z_90: [168  81 162 107]
z_489: [168  81 133 101]
z_422: [149 162  81 160]
then: [162  81] => [160]
perm: [ 81 101 133 168] => z_489
[168  81 162 107] => z_90

z_955: [110 107 132 112 130 106 129 127 115 135 157 131 149 131 128 106 108 128
 137 139 104 108 113 132 111 154 134 129 134 153 126 146 144 113 150 150
 131 131]
z_721: [138 144 109  78 138 139 115 140 141 154 123 109 178 104 107 143 144 138
 141 113 137 149 136 138  90 104 142 108 111 112 140 113 151 150 122 111
 141 139]
z_856: [136 142 149 149 110 148 142 113 139 119 106 141 102 148 151 144 138 113
 113 108 104 137 139 104 150 105 107 153 142 110 113 115 109 139 108 108
 112 111]
z_8: [142 142 114 177 145 141 114 146 135 107 108 111  81 106 108 146 142 136
 147 126 145 138 137 146 161 118 133 110 114 115 148 114 102 125 103 116
 146 146]
z_661: [144 141 148 152 109 152 136 110 145 113 110 148 131 150 151 148 140 116
 107 117 150 145 139 111 149 107 108 154 144 105 113 112 101 136 107 109
 111 110]
z_346: [122 121 114 176 149 116 114 155 120 103 134 114  79 104 108 114 117 146
 154 147 121 109 122 150 162 153 139 106 117 140 149 140 107 102 121 145
 153 154]
z_463: [111 114 148 119 112 116 146 110 125 127 152 149 139 150 146 111 115 113
 112 145 119 113 116 108 126 149 116 154 146 148 114 143 136 119 147 149
 105 109]
z_987: [143 144 106 110 145 147 110 145 136 131 110 113 148 112 109 149 148 138
 143 115 139 148 144 145 113 103 146 106 111 110 140 107 135 145 113 106
 140 144]
then: [137 139 104 108 113] => [132]
then: [110 145 136 131 110 113 148] => [112]
then: [144 141 148 152 109 152] => [136]

z_905: [134 129 128 120 128 130 114 132 131 130 129 129 150 121 130 128 127 127
 126 107 131 128 128 128 138 127 127 141 132  79 127 127 127 130 125 120
 131 124 126 128 128 145 121 128 139 142 132 126 157 126 131 110 125 131
 126 113 129 128]
z_497: [134 129 128 120 128 130 114 132 131 130 129 129 150 121 129 128 127 127
 126 107 131 128 128 128 138 127 127 141 132  79 127 127 127 130 125 120
 131 124 126 128 128 145 121 128 139 142 132 126 157 126 131 110 125 131
 126 113 129 128]
z_54: [134 129 128 120 128 130 114 132 131 130 128 129 150 121 129 128 127 127
 126 107 131 128 128 128 138 127 127 141 132 123 127 127 127 130 125 120
 131 124 126 128 128 145 121 128 139 142 132 126 157 126 126 110 125 131
 126 113 129 128]
z_198: [134 129 128 120 128 130 114 132 131 130 129 129 150 121 129 128 127 127
 126 107 131 128 128 128 138 127 127 141 132 123 127 127 127 130 125 120
 131 124 126 128 128 145 121 128 139 142 132 126 157 126 126 110 125 131
 126 113 129 128]
z_250: [107 121 128 130 128 126 132 131 128 126 127 128 126 120 123 129 139 129
 125 113 132 131 130 114 125 132 110 129 128 128 129 127 126 128 138 132
 134 124 127 127 128 127 121 150 130 127 127 126 142 128 126 145 141 157
 120 128 131 129]
z_196: [126 130 128 145 121 128 139 142 132 126 157 126 124 126 129 128 128 128
 117 123 130 127 128 128 126 128 127 133 128 112 129 128 118 128 128 127
 129 128 129 128 128 131 127 130 142 140 134 124 139 128 126 116 122 128
 129 125 128 130]
z_485: [149 130 128 121 128 128 109 133 126 127 129 126 134 128 130 128 129 127
 119 127 128 129 130 129 128 128 127 136 132  76 126 127 117 125 132 117
 131 122 123 128 128 122 121 130 124 137 144 130 132 128 130 121 128 129
 130 128 128 129]
[134 129 128 120 128 130 114 132 131 130 129 129 150 121 129 128 127 127
 126 107 131 128 128 128 138 127 127 141 132 123 127 127 127 130 125 120
 131 124 126 128 128 145 121 128 139 142 132 126 157 126 126 110 125 131
 126 113 129 128] => z_198
then: [130 128 121 128 128 109 133 126 127 129 126] => [134]
[134 129 128 120 128 130 114 132 131 130 128 129 150 121 129 128 127 127
 126 107 131 128 128 128 138 127 127 141 132 123 127 127 127 130 125 120
 131 124 126 128 128 145 121 128 139 142 132 126 157 126 126 110 125 131
 126 113 129 128] => z_54
perm: [157 126 126 110 125 131 126 113 129 128 134 129 128 120 128 130 114 132
 131 130 129 129 150 121 129 128 127 127 126 107 131 128 128 128 138 127
 127 141 132 123 127 127 127 130 125 120 131 124 126 128 128 145 121 128
 139 142 132 126] => z_198

z_768: [153 150 136 156 116 123]
z_319: [135 118 124  98 128  84]
z_751: [156 115 136 150 123 153]
z_758: [152 177 155 141 125 160]
z_868: [ 97 137 126 126 134 152]
then: [137 126 126] => [134]
perm: [116 123 136 150 153 156] => z_768
then: [156 115 136 150] => [123]

z_853: [114  98 156 116 119 138 106 109 136  98]
z_674: [115 109 136 156  98  98 106 119 114 138]
z_100: [106  98 137 109 116 119 156 138  98 114]
z_939: [114 124 111 155 119 106  98 136 114 112]
z_692: [134 148 131 122 127 118 167 120 112 100]
z_92: [136 124 159  93 133 112 162 135 124 126]
z_627: [125 126 127 117 137 126 142 114 114 128]
z_59: [109 155 119 106  98 136 114 138  98 115]
z_883: [107 142 122 122 137 121 145 110 120 119]
perm: [115  98 138 114 136  98 106 119 155 109] => z_59
then: [111 155 119 106  98 136 114] => [112]
perm: [138 114 119 106  98  98 156 136 109 115] => z_674
perm: [122 134 127 131 112 120 167 148 118 100] => z_692
perm: [138 115 109 136 156  98  98 106 119 114] => z_674
perm: [ 98 114  98 156 116 119 138 106 109 136] => z_853
[109 155 119 106  98 136 114 138  98 115] => z_59

z_520: [120 121 121 132 129 132 126 133 136 152 137 119 141 114 134 111 120 128
 111 132 133 116 131 138 146 140 119 127 115 144 133 118 133 131 137]
z_619: [119 127 119 131 137 133 116 111 152 132 136 146 134 131 129 138 111 133
 128 120 126 144 122 114 121 120 132 140 133 115 134 137 141 118 132]
z_273: [132 138 131 120 137 132 137 127 115 133 126 114 121 146 140 118 133 129
 120 128 152 111 131 144 119 132 111 134 133 136 141 133 122 119 116]
then: [114 134 111 120] => [128]
perm: [141 118 132 119 127 119 131 137 133 116 111 152 132 136 146 134 131 129
 138 111 133 128 120 126 144 122 114 121 120 132 140 133 115 134 137] => z_619
perm: [111 111 114 115 116 118 119 119 120 120 121 122 126 127 128 129 131 131
 132 132 132 133 133 133 134 134 136 137 137 138 140 141 144 146 152] => z_619
perm: [138 132 152 136 144 115 111 126 121 133 141 133 122 129 128 119 120 131
 133 118 140 137 134 146 114 120 131 137 119 127 132 133 111 132 116] => z_273

z_589: [145 132  91 103 146 120 107]
z_752: [117 106 133  92 144 159  88]
z_616: [141 125 139 111 136 106 112]
z_157: [152 142 147 124 163 156 151]
z_413: [ 92 117  88 134 106 159 144]
z_4: [144 132  89 104 145 121 108]
z_566: [135 118 132  84 160 152 143]
z_166: [163 124 151 147 156 142 151]
z_328: [155 137  88  99 155 117 103]
z_503: [151 127 160 108 142  92 106]
z_975: [106 136 111 140 112 139 125]
z_873: [ 92 160 106 142 108 151 128]
perm: [144 159 106 134  88 117  92] => z_413
perm: [108 121 145 104  89 132 144] => z_4
perm: [124 142 147 151 152 156 163] => z_157
perm: [142  92 106 151 127 160 108] => z_503
then: [142 147] => [124]
perm: [111 112 139 141 136 125 106] => z_616

z_633: [ 95 153 102 146 124 121  91 127 131 139 117 111 131  94  96 131 150 117
 144 117 130 148  99 140 126 109 137 153 138 108 132  92 119 144 143 143
 146 119 101  94 124]
z_183: [137 117 101 109 144 144 131 142 111 153  94 146 126  94 143  96 131 150
  91 132 108 117 131  92 138 102  95 124 130 117 119  99 146 148 121 140
 124 153 119 127 139]
z_249: [113 132 126 114 115 112 128 117 137 100 116 140 122 125 142 153 126 106
 119 161 148 122 160 148 150 108 132 131 108 138 111 147 158 112 140 104
 106 133 152 118 147]
z_925: [109 117 106 123 112 120 117 116 127  91 106 144 119 119 138 134 127 100
 114 148 155 118 138 131 137 100 118 118 116 140  91 124 138 112 148  94
  99 124 143 118 127]
z_420: [109 124 114 119 113 115 117 116 128 102 111 132 119 117 130 136 125 106
 118 142 141 120 137 134 135 105 123 124 113 130 105 126 138 114 137 105
 108 124 136 114 131]
z_787: [139 131 142 125 137 128  92 132 116 167 144  92 128 124  99 132 119 117
 136 118  78 131  96 109 101 153 128 130 135  98 165 116  98 139  90 163
 157 119  91 127 114]
z_124: [139 131 146 102 124 128  92 132 116 167 144  92 128 124  99 132 119 117
 136 118  78 131 162 158 143 122 147 152  82  91 163 162 166 109  89 135
 130 127 124  91 165]
z_957: [140 122 114 147 140 135 145 150 141 138 149 125 126 146 151 169 158 131
 153 140 163 123 122 167 121 168 154 142 140 151 158 148 148 142 140 128
 139 140 147 151 131]
z_785: [105 140 100 148 126 130  98 129 126 133 117 121 131 103 105 121 147 119
 139 114 136 142  96 129 122 112 129 141 143 117 122  91 112 142 146 136
 139 119 105 106 116]
z_890: [158  91 155  93 124 123 164 119 115 109 134 134 114 158 154 116  89 134
  99 130 109  95 156 106 120 144 110  90 103 139 120 165 131  99  94 104
  99 129 150 158 126]
then: [102 146 124] => [121]
perm: [119  99 146 148 121 140 124 153 119 127 139 137 117 101 109 144 144 131
 142 111 153  94 146 126  94 143  96 131 150  91 132 108 117 131  92 138
 102  95 124 130 117] => z_183
perm: [ 91  92  94  94  95  96  99 101 102 108 109 111 117 117 117 119 119 121
 124 124 126 127 130 131 131 131 132 137 138 139 140 143 143 144 144 146
 146 148 150 153 153] => z_633
then: [102  95 124] => [130]

z_15: [106 107 161 149 130 145 124 144 139 144 144 118 152 142 131 103 105 132
  92 121]
z_690: [130 134 131 138 128 132 122 129 125 122 153 130 135 134 128 133 118 122
 115 147]
z_608: [130 134 131 138 128 132 122 129 125 122 138 130 135 134 128 133 118 122
 115 147]
z_528: [132 122 129 125 122 152 130 125 126 132 129 124 129 125 127 129 130 128
 133 127]
z_728: [135 144 131 138 116 118 128 117 123 142 126 117 132 119 130 128 135 127
 146 123]
z_150: [120 126 132 137 115 117 133 123 156 128 117 113 127 139 116 120 116 118
 133 140]
z_401: [ 98  95 124 131 116 135 150 144 135  94 176 125 128 164 170  87 158 122
 131 164]
z_832: [125 129 128 129 128 131 130 130 136 121 133 129 128 129 129 119 133 120
 126 128]
z_360: [119 154 136 134 142 127 141 138 130 121 118 138 103 121 160 152 137 110
  94 129]
z_810: [ 98 126 124 131 116 135 150 144 135  94 176 125 128 164  99  87 158 122
 131 164]
z_359: [125 140 134 132 136 126 133 132 129 125 123 133 118 124 143 141 132 121
 111 129]
z_913: [156 127 117 113 127 139 116 120 116 118 133 126 127 127 127 129 129 129
 129 127]
then: [156 128 117 113 127 139 116 120 116 118 133] => [140]
then: [132 122 129 125 122 153 130] => [135]

z_889: [137 121 148 119 116 135 117 121 132 133 119 137 131 142 134 119 141 124
 125 148 129 122 129 125 114 119 138 148 134 120 137 123 124 136 131 132
 145 131 134 133 126 124 140 134 147 120 141 121 121 129 113 132 132 135]
z_669: [129 121 141 140 126 116 148 136 125 121 145 132 137 124 147 148 148 141
 121 133 122 132 137 131 120 124 124 119 135 134 117 131 129 138 132 131
 112 134 134 125 123 137 121 133 134 114 119 132 135 120 119 129 119 142]
z_163: [139 118 141 124 133 116 116 130 142 136 127 118 113 137 119 118 126 125
 130 121 106 129 139 135 135 124 131 118 143 121 140 134 124 126 148 132
 124 132 112 133 126 124 140 134 147 120 141 121 121 129 113 132 132 135]
z_117: [124 144 106 127 111 152 131 126 130 129 142 137 135 135 123 130 124 141
 125 139 127 126 133 136 138 127 119 123 127 116 120 125 138 106 143 129
 145 128 128 125 113 128 120 123 136 114 144 132 130 128 115 147 125 122]
z_270: [106 152 125 125 129 130 133 126 130 123 145 139 137 127 147 129 127 120
 140 111 135 128 119 143 124 128 123 120 128 123 138 136 144 125 124 106
 136 138 122 127 114 127 131 116 115 144 128 130 125 135 142 132 126 113]
then: [124 141 125] => [139]
perm: [141 126 138 143 130 142 120 132 152 135 124 127 123 127 131 125 130 127
 123 123 139 122 133 125 144 147 125 119 129 129 135 128 116 145 106 136
 120 128 113 130 114 125 127 128 128 126 136 144 111 137 138 106 115 124] => z_117
then: [131 118 143] => [121]
perm: [122 125 147 115 128 130 132 144 114 136 123 120 128 113 125 128 128 145
 129 143 106 138 125 120 116 127 123 119 127 138 136 133 126 127 139 125
 141 124 130 123 135 135 137 142 129 130 126 131 152 111 127 106 144 124] => z_117
then: [135 124] => [131]
perm: [135 132 132 113 129 121 121 141 120 147 134 140 124 126 133 134 131 145
 132 131 136 124 123 137 120 134 148 138 119 114 125 129 122 129 148 125
 124 141 119 134 142 131 137 119 133 132 121 117 135 116 119 148 121 137] => z_889
perm: [112 114 116 117 119 119 119 119 120 120 121 121 121 121 122 123 124 124
 124 125 125 126 129 129 129 131 131 131 132 132 132 132 133 133 134 134
 134 134 135 135 136 137 137 137 138 140 141 141 142 145 147 148 148 148] => z_669

